In the data rows, 128 means zero.
A hidden rule labels the rows of this table. It goes by one to three of the table's principal directions, not those with the most spread.
[162 109 145 124 151 129 152 124 148 131 135 125 126 106  97 157 124 129
 129 135 120 130 107 129 175 166  97 133 146  99 139 129 148 142 114 129
 133 107 131 150 151 122 157 141 127 129 155 139] 1
[154 118 161 106 150 145 146 130 103 132  88  89 116 113 146 134 106 102
 138 145 103 114 149 100 157 135 127 125 127 125 143 138 124 154 109 138
 130  94 119 142 118 106 144 176 105 126 145 158] 3
[131 172 134 161 124  85 169 126 157 158 111 105  98  94 120  53 103 154
  96 150 103 124 160 137 124 102 156 179 122 150  92 115 149  93  95 145
 169 138 120 122 107 160 115 159 124 104 134  84] 2
[112 147  96 122 119 133 160 128  93 133 104 129 124 112 179 176 139 113
 162 141 143 100 165 117 150 163 112 140 140 142 158 151  92 144 134 127
 178  98  91 102 110 114 131 143 139 129 138 127] 2
[131 129 109 161 128 113 160 125 142 116 126 158 129 133 121 149 138 130
 123 133 137 120 136 144 169 159 108 142 151 136 121 127 108 134 152 136
 149 126 129 137 128 120 128 107 131 143 152 120] 3
[109 167 100 222 108  53 171 161  73 112  93 147 127 157 189  99  94 113
  82 160  92 132 147 110 150  86 143 158 121 142  93 123 130 141 134 163
 153 117 157  80 136 102 110 139 156 136 141  72] 3
[110 157 108 166 108  83 147 136  84 109  93 142 137 133 180 133 124 111
 132 148 120 142 169 106 123 109 146 118 113 152 106 128 129 132 135 153
 148 111 148  98 132 104 106 133 141 129 122  94] 1
[121 131 138 129 140 112  89 139  99 105 114 119 134 161 143 111 132 113
 135 126 123 142 138 111  99  83 154 102  99 140 103 116 134 134 131 143
  98 137 163 114 132 117 119 110 135 121 107 133] 2
[137 131 162 113 178 147 115 153 159 158 136  91 114 135 104 101 118 141
 136 133 119 115  92 137 126 118 131 130 112 123 130 129 137 112  97 125
 100 149 120 136 127 154 133 137 121 117 141 172] 3
[129 129 146  78 122 155  72 126 120 118 118 106 127 131 124  91 155 132
 145 118 140 132 161 128  70  94 150  93  98 154  95 116 140 114 117 133
  93 152 141 150  98 150 103 111 100 110  84 120] 3
[111 146  93  98 150 158 175 117 122 167 145 113 116 103 165 204 152 125
 181 140 150  83 140  91 144 167  72 170 167 101 210 145  95 155 127 110
 159  88  72 107 124 103 174 155 160 136 137 202] 3
[136 131  96 182 130  92 163 145 145 127 161 163 125 149 125 131 134 139
 112 135 129 127 101 150 163 138 109 139 161 101 120 130 124 141 150 131
 140 133 147 115 150 134 129 116 148 136 148 111] 1
[146 101 173 110 136 132  96 112  98  85 125 119 160 124 101 134 112  91
 142 120 124 171 109 113 128 131 133  71  99 133 107 132 154 125 123 141
  90 117 174 125 163  88 130 130 119 125 127 139] 1
[108 150 113 147 121 104 128 150  89 127 120 125 123 133 167 117 132 130
 133 138 120 121 147 101 115  92 136 135 100 116 123 129 147 135 102 147
 136 117 155  89 124 123 120 144 153 103 102 119] 1
[109 138 140 110 126  92  71 127 107 101 132 130 155 141 125 106 130 118
 153 123 141 168 127 134  62 104 156  57  92 143  86  87 142  89 125 137
  94 150 150  99 140 126 106  96 146 121  95 116] 1
[ 77 124 156  24 136 164  49 131  95 129 111  79 158 128 177 135 136 124
 192 109 160 138 136 107  34 112 167  60  82 151 153 111 105  94  82 111
  91 137  82 108 101 126 118 129 137 130  74 178] 1
[124 171 142 171 148 106 172 181 103 165  82  98 100 136 177  89  92 125
 125 172  95  96 152 120 146 107 133 154 120 143 129 135 119 129  97 145
 151 123 108 114  88 135 110 181 107 117 157 141] 3
[127 145 132  62 172 178  99 119 203 182 174  90 113 124  89  95 152 154
 182 121 171 129 107 157  42 124 133 127 151 152 139 117 111  84 137  71
 102 181  66 163 104 178 124 110 105 126 112 182] 2
[120 129 106 182 120 144 161 169  78 129  86 153 119 151 178 162 120 113
 117 154 108 100 149  98 167 124  98 156 123 116 151 146 127 176 135 136
 139 100 141 140 105  98 116 146 115 132 138 138] 1
[106 137 135  90 127 134 141 115 107 135 123 108 145  97 158 158 135 126
 163 132 142 124 142 103 117 146 112 112 129 128 159 130 120 119  96 134
 130 108 102 110 125 104 138 151 144 138 119 160] 1
[106 149 101 156 109 110 137 146  79 133  89 139 123 132 180 153 120 118
 115 145 108 111 153 102 132 111 128 140 109 128 140 127 131 145 128 142
 145 108 123  99 126 116 123 132 149 129 124 103] 3
[144 159 144 119 173 150 165 146 169 182 113  89  97 104 118 124 125 147
 143 158 121  94 133 130 145 148 103 171 138 142 142 131 128 115 101 123
 141 131  79 158 106 155 139 150 107 124 161 162] 2
[145 185 139 160 177  74 104 158 178 143 183 113 115 167  83  32 158 151
 142 151 130 151 108 151  62  52 138  95 114 142  40  92 171  81 138 157
  54 196 192 118 152 174  96  88 131 104 111 137] 3
[ 72 146  43 136  99 134 190 122  93 144 144 161 127 113 207 211 173 147
 155 129 162  78 165  85 149 156  69 194 171  90 209 144  91 169 124 121
 188  84  90  90 107  94 156 138 190 142 106 155] 3
[140 122 156  76 140 176 131 128 176 182 171 106 119 115 106 133 133 141
 160 128 139 107 102 142 106 152 101 105 164  98 185 129 108 115 128  99
 100 137  78 160 106 151 139 164  89 138 139 212] 0
[136  96 113 174 100 106 128 113 141  95 149 163 134 134  94  99 122 143
  55 102 110 147  95 142 162 108 147 154 120 106  93 137 161 136 131 143
 127 138 188 122 169 134 125 104 155 124 120  58] 3
[138 123 128  99 140 130  60 134 114 105 131 123 132 153 112  96 148 116
 158 115 150 155 129 153  67 100 160  68 106 153  78 118 138 117 146 112
 100 166 150 129 126 155  98  82 116 109  96  93] 3
[129 129 121 154  96  90 120 123  59  86 101 143 138 124 151 135 118  96
 117 132 107 144 156 103 142 109 141 106  93 124 102 133 155 145 128 162
 141  98 183  84 149  98 122 137 146 106 114  78] 3
[131 156 127 183 126 137 184 130 158 167 145 150 119 132 108 149 113 125
 127 147 126 121 121 132 149 149  81 171 176 136 172 146 112 131 171 108
 145 130 101 152 115 111 133 145  89 150 179 176] 1
[148 107 152 109 104 132  96  76 128  81 146 142 152 117  74 131 145 106
 140 100 145 172 143 130 114 131 131  89 127 147 103 132 145 123 158 134
 111 131 175 143 146 104 127 105 104 123 115 118] 2
[150 126 160 106 119 142 116 133 138 140  58 111 105  94 118  97 118 138
 114 142 104 113 179 148 128 133 157 106  96 159  95 112 146 110 100 142
 138 134 111 180  83 171  93 137  75 111 128  83] 3
[116  98  80 151 127 149 202  98 193 153 205 171 129 136 117 172 141 150
 118 107 156 111  81 137 167 172  83 186 228  76 208 146  74 157 176  84
 148 122  91 146 141 106 165 132 151 178 153 193] 3
[151 133 124 163 140 120 162 137 156 149 156 137 114 126  97 112 106 128
 118 138 122 128  94 157 153 149 112 148 159 115 130 138 127 124 146 109
 147 136 119 130 136 141 132 143 116 125 163 126] 3
[139 141 132 108 167 122 119 132 173 140 165 106 118 135 103  89 162 153
 150 126 147 125 115 148 107 111 132 117 134 130  99 121 132 108 117 134
  99 162 140 130 135 164 124 107 136 118 117 144] 2
[103 147 107 172  77  60 122 125  51  65  92 164 154 146 178 133 129  98
 124 131 127 152 185 113 129 111 150  97 104 156  85 117 119 134 146 171
 155 108 175  75 126  87 104 113 148 125 111  67] 1
[149 131 140 119 120 137 158 122 130 135 149 127 124 113 123 135 151 126
 160 135 139 119 153 122 141 143  93 112 161 110 147 143 126 144 129 136
 130 113 139 145 108 119 130 162  94 121 132 165] 1
[110 128 108 105 105 120  95 110 100 100 122 128 134 132 154 106 151 123
 137 112 141 138 165 115  83  91 167 106 105 142 101 122 127 127 132 138
 124 132 153 107 122 128 109 113 145 114  77  97] 3
[ 96 138 114 140  94  96 116 137  35  86  77 128 147 133 206 129 113  95
 127 136 114 138 169  88 118  96 166 104  78 145 105 133 129 139 112 162
 142  97 159  69 131  90 106 146 158 116  97  84] 3
[139  75 200  72 126 170  70 136 111 104 121 106 173 128 113 157  97 114
 118 111 115 164  71 114 127 146 126  71  94 113 143 128 153 123  90 125
  65 115 130 156 154 102 143 142 107 150 131 156] 1
[125 150 142 110 115  94  70 110 152 112 180 136 148 143  77  67 161 139
 151 107 162 170 125 173  44  94 145  55 129 157  71  99 140  75 149 131
  83 193 158 118 130 161  95  72 116 122  97 106] 3
[141 121 167  73 139 108  77 131 104 111 128  93 146 123 127 118 121 114
 150 124 125 149 112 132 103 126 147  59 101 122 106 106 140 108  98 142
  98 126 131 100 148 135 138 132 139 119 117 123] 1
[111 112  95 106 126 173 135 117 159 160 168 147 121 123 118 180 155 151
 141 105 157  95 102 140 137 163  92 158 164  95 198 145 102 141 141  90
 144 131  84 134 120 143 151 113 142 139 130 165] 0
[106  99 103  69  97 168 141  75 125 130 158 143 146  82 132 221 159 136
 152  96 160 107 131 105 147 188  80 144 161  86 213 141 107 147 121 110
 157  86  87 119 135  98 177 135 162 144 115 165] 3
[141  80 109 141 118 155 142  96 206 122 185 168 136 133  64 123 130 157
  75  95 143 149  68 163 147 154 118 171 177 109 129 129 124 128 163  89
 121 152 124 181 154 138 141  94 129 161 136 112] 0
[106 140  88 148 105 103 136 115  79 104 119 142 128 133 170 149 143 112
 130 124 128 121 164  95 134 105 136 147 118 124 132 139 123 154 141 148
 155 101 157  78 138  99 134 127 168 116 106 107] 2
[111 112 131 119 117 110  68 122  85  79 129 134 157 159 146 120 135 105
 130 109 128 166 123 105  83  78 168  71  85 129  96 117 144 129 137 146
  80 132 186  96 161 102 114 101 155 125  84 116] 0
[118 133 134 179 129  98 170 148  90 119 106 134 141 137 161 160  88 111
  93 148  94 119 108 100 191 141 101 159 128 112 148 129 122 147 114 156
 137  92 131  97 152  78 154 152 158 153 168 142] 1
[127  88 109  80 115 133 131  97 123 113 167 138 140 114 138 169 158 133
 145 101 150 119 123 119 142 155 109 110 165  71 170 127 110 158 123 121
 134 100 125 115 141 113 163 135 163 138 104 147] 3
[119 134 142  91 126 101 101 107 121 111 149 113 147 113 117 105 143 130
 156 113 149 151 132 136  90 120 143  80 119 134 107 113 134  98 106 140
 116 142 140  97 136 132 125 117 148 119 102 120] 3
[139 109 136 126 130 138 182  88 176 144 130 135 129  84  95 168 107 137
 109 127 123 124 115 132 180 191 100 169 170 116 168 123 115 125 129 115
 159 103  82 161 140 109 165 144 130 159 169 148] 3
[118 150 121 159 147 135 186 146 124 164 114 119 110 127 163 171 112 125
 131 155 109  90 134  90 174 141  93 189 144 109 187 143 111 154 123 132
 153  90 100 121 121  99 159 172 136 136 163 192] 1
[ 88 105 105 161  86 133 156 111 154 129 202 185 166 156 130 159 114 133
 108 102 152 148  69 135 123 150 100 138 190  94 193 132  82 127 177  94
 117 132 108 121 143  84 140 131 141 185 139 186] 0
[116 145 130 118 109  95 130 117  69 104  90 113 135 113 177 141 126 106
 142 139 117 128 184  87 127 115 139 116 107 134 123 117 128 139 108 162
 147  89 140  91 123  94 137 152 147 118 110 117] 1
[131 127 127 145 149 105 136 133 169 125 164 131 128 143 101  99 134 153
 111 122 133 134  98 145 137 122 125 148 142 116 106 113 131 116 121 133
 117 149 144 129 142 141 138 109 149 132 132 132] 1
[122 103 101 114 147 155 156  95 140 123 144 131 132 111 126 188 137 126
 136 113 144 120 111 102 164 164 105 178 152 105 173 145 114 155 133 109
 152  96 112 126 157  94 173 127 170 141 133 158] 0
[125 115 106 110 106 123 125 100  52  73  95 144 149 106 164 201 153  90
 165 126 141 140 181  81 147 149 115 105 108 126 130 139 139 167 131 149
 154  72 163 103 145  71 140 126 155 115 103 105] 2
[134  85 159 126 117 124  95 132  79  83  78 126 148 137 145 140  88  99
  91 123  90 149 121 101 153 120 158 100  83 117 114 116 146 148 111 149
 109  96 160 127 150  92 134 139 134 133 124 107] 3
Which label does each new row get?
[129 111 130 147 137 112 114 111 151  92 160 144 148 150  88 117 127 131
 101 106 136 155  89 141 142 128 132 142 129 132  97 119 129 119 143 133
 111 144 161 122 164 113 142  88 154 139 133 119]: 0
[162 142 140 140 146 126 174 121 112 151  97 106 102  92 119 174 101 104
 126 151  96  97 140 113 203 171  93 174 140 119 164 148 131 154 123 136
 179  82 101 116 138 113 174 168 125 117 186 135]: 2
[124 147  99 229 100  81 136 148 156 101 186 193 143 184  93  67 134 141
  83 125 139 165  91 175 118  96 126 132 146 147  59 128 135 106 186 135
 106 185 192 122 147 138  82  77 121 138 134  79]: 0
[126 150 138 108 163 136 114 160 106 151 108  85 106 135 156  92 132 126
 157 143 122 100 140 124 106  96 145 112 102 137 120 135 126 125  98 136
 115 142 123 107 105 154 111 144 125 103 117 145]: 1
[133 115 148 139 109 147 161 120 112 138 102 137 135 108 133 178  94 107
 109 137 104 114 125 115 178 171  96 137 144 119 178 139 114 144 135 129
 141  93  98 142 127  93 147 161 107 155 171 153]: 1
[139 117 130 122 146 122 134 141  96 121 111 113 127 122 148 177 116 118
 114 138 102 106 109  99 185 149 105 148 111  92 146 127 138 156 100 150
 133  84 128 100 161 108 172 143 170 126 146 132]: 2
[153 126 150 149 143 138 121 148 121 131 112 124 125 130 105 134 108 117
 111 143 102 137 105 120 148 124 115 135 103 125 116 136 169 135 122 132
 110 123 150 144 150 126 131 131 113 118 148 120]: 2
[136 110 119 156 121 113 148 123 106 113 120 156 135 122 123 178 115 110
 117 128 116 127 115 126 182 162 105 128 136 103 148 135 132 153 140 133
 151 100 139 114 153 103 147 127 145 134 155 117]: 3
[108 127 153 128 118  89 110 151 108 113 115 108 141 133 157  74 102 142
  96 128 105 136 119 123 119  94 169 109  86 118  95 105 141 104  70 163
 112 130 150  93 128 134 116 149 154 120 106 106]: 0
[109 142 140  75 124 171 120 135 126 176  88  87 102 100 164 104 130 143
 156 132 130  92 177 123  83 113 155 126 113 148 160 134 112 115  91 110
 144 134  70 147  60 163 104 165  91 112 104 148]: 3
[130 128 134 120 149 116 125 124 139 127 135 113 131 116 111 129 124 137
 121 125 126 131 104 131 142 137 127 140 117 123 120 122 141 116 103 135
 129 129 127 111 153 134 147 118 159 124 135 119]: 0
[ 87 121  61 114  73 138 132  81  72  85  98 171 146 119 186 204 162 107
 148 110 163 126 203  93 118 149 123 147 143 150 155 130  87 162 171 118
 181  89 110 116 109  77 133 100 156 146  92  99]: 0
[130 151 122 170 128  89 156 142 136 121 139 137 124 134 132  85 136 140
 124 143 126 135 142 133 132 106 133 130 128 131  88 125 141 119 121 154
 130 138 168 119 126 133 105 134 130 115 123 113]: 2
[117 146 110 130 145 129 201 129 167 184 150 120 114  98 146 155 122 153
 139 147 132  96 115 124 153 167  90 175 181  99 190 130 103 126 111 110
 161 110  63 128 121 130 157 168 146 150 157 177]: 0
[112 124  93 170 107 116 138 140  90 107  83 152 124 132 162 135 119 127
  96 131 115 125 151 115 151 115 147 162 102 136 111 139 141 151 122 135
 165 114 147 119 125 121 111 118 148 118 117  62]: 2
[107 130 133  81 119 137 103 124 101 130 117 114 140 129 163 149 132 116
 164 123 143 123 147 118  92 133 134  90 127 133 156 116  97 124 126 120
 124 120  92 113 107 118 130 135 128 138 113 158]: 0
[131  81 128 153  79 113 143  99 120 100 118 166 148 109 120 157  87 118
  69 108 101 156 105 125 173 153 146 133 131 100 146 134 140 143 135 125
 154  94 140 128 163  99 142 145 141 147 141  82]: 1
[131 102 134 151 113 109 130 112 113  97 132 147 145 129 117 140 103 112
 101 117 113 151 108 119 158 135 134 128 123 108 127 127 137 138 133 137
 133 107 159 112 159  95 143 134 146 132 135 118]: 0
[127 128  93 177  99 115 140 115 152 108 172 173 128 155 108  95 157 140
 105 110 145 141 129 148 123 102 132 142 154 132  99 143 124 134 175 129
 125 157 177 132 132 134 103  98 123 130 113 100]: 2
[135 127 145  71 157 157 136 110 181 169 141  91 119 100 112 119 131 144
 157 125 145 122 117 147 103 150 136 119 156 138 153 129 108 103 116  97
 125 145  67 155 117 158 134 141 112 142 136 162]: 2
[141 141 138 185 150 112 178 159 118 145  92 120 109 123 141 136  90 123
  94 161  82 106 118 108 197 132 114 175 114 115 135 141 147 146 105 153
 146 100 137 121 142 114 141 165 134 123 172 130]: 0
[106 129 102 100 129 147  69 123 155 124 168 138 134 165 114  94 161 140
 154 101 174 146 117 161  44 100 159 103 130 156 104 117 104 101 168  91
 102 184 121 131 114 161  99  71 126 127  87 126]: 2
[155 120 138  93 122 132 117 111 153 137 171 129 133 112  88 132 148 134
 143 119 144 138 108 155 114 150 104  89 160 112 131 124 136 119 139 115
 110 142 119 141 142 151 137 119 113 134 131 125]: 2
[100 201 112 168 109  74 118 165 106 139 102 116 111 148 168  52 128 145
 114 153 118 121 175 137  78  65 164 145  92 181  66 109 132  90 115 158
 142 161 133  89  91 165  85 118 129 104 108  70]: 1
[109 130 162  51  85 123  47 111  78  99  71  96 141 107 161  77 134 120
 148 116 129 148 205 119  39  82 201  43  62 170  81  94 138  92  91 151
 109 136 134 123  82 145  84 131 103 103  58  83]: 3
[136 168 149  92 178 125 134 153 139 174 131  68 104 114 139  97 128 132
 180 154 131 106 131 132 103 123 131 115 123 134 130 126 122 103  92 128
 126 137  93 107 111 160 130 163 124 104 135 170]: 0
[134 130 155  71 133 170 100 134 130 142 107 101 130 117 130 137 134 125
 169 132 147 132 148 133  90 145 128  99 124 159 137 129 120 115 119 104
 121 134  85 167  91 142 117 136  80 128 124 147]: 1
[123 138 128 123 115 154 119 129 123 132 105 126 117 126 129 111 141 132
 133 127 136 114 167 132 112 118 130 139 119 160 120 135 123 126 131 126
 136 141 123 152  86 140 105 121  94 117 117 120]: 3
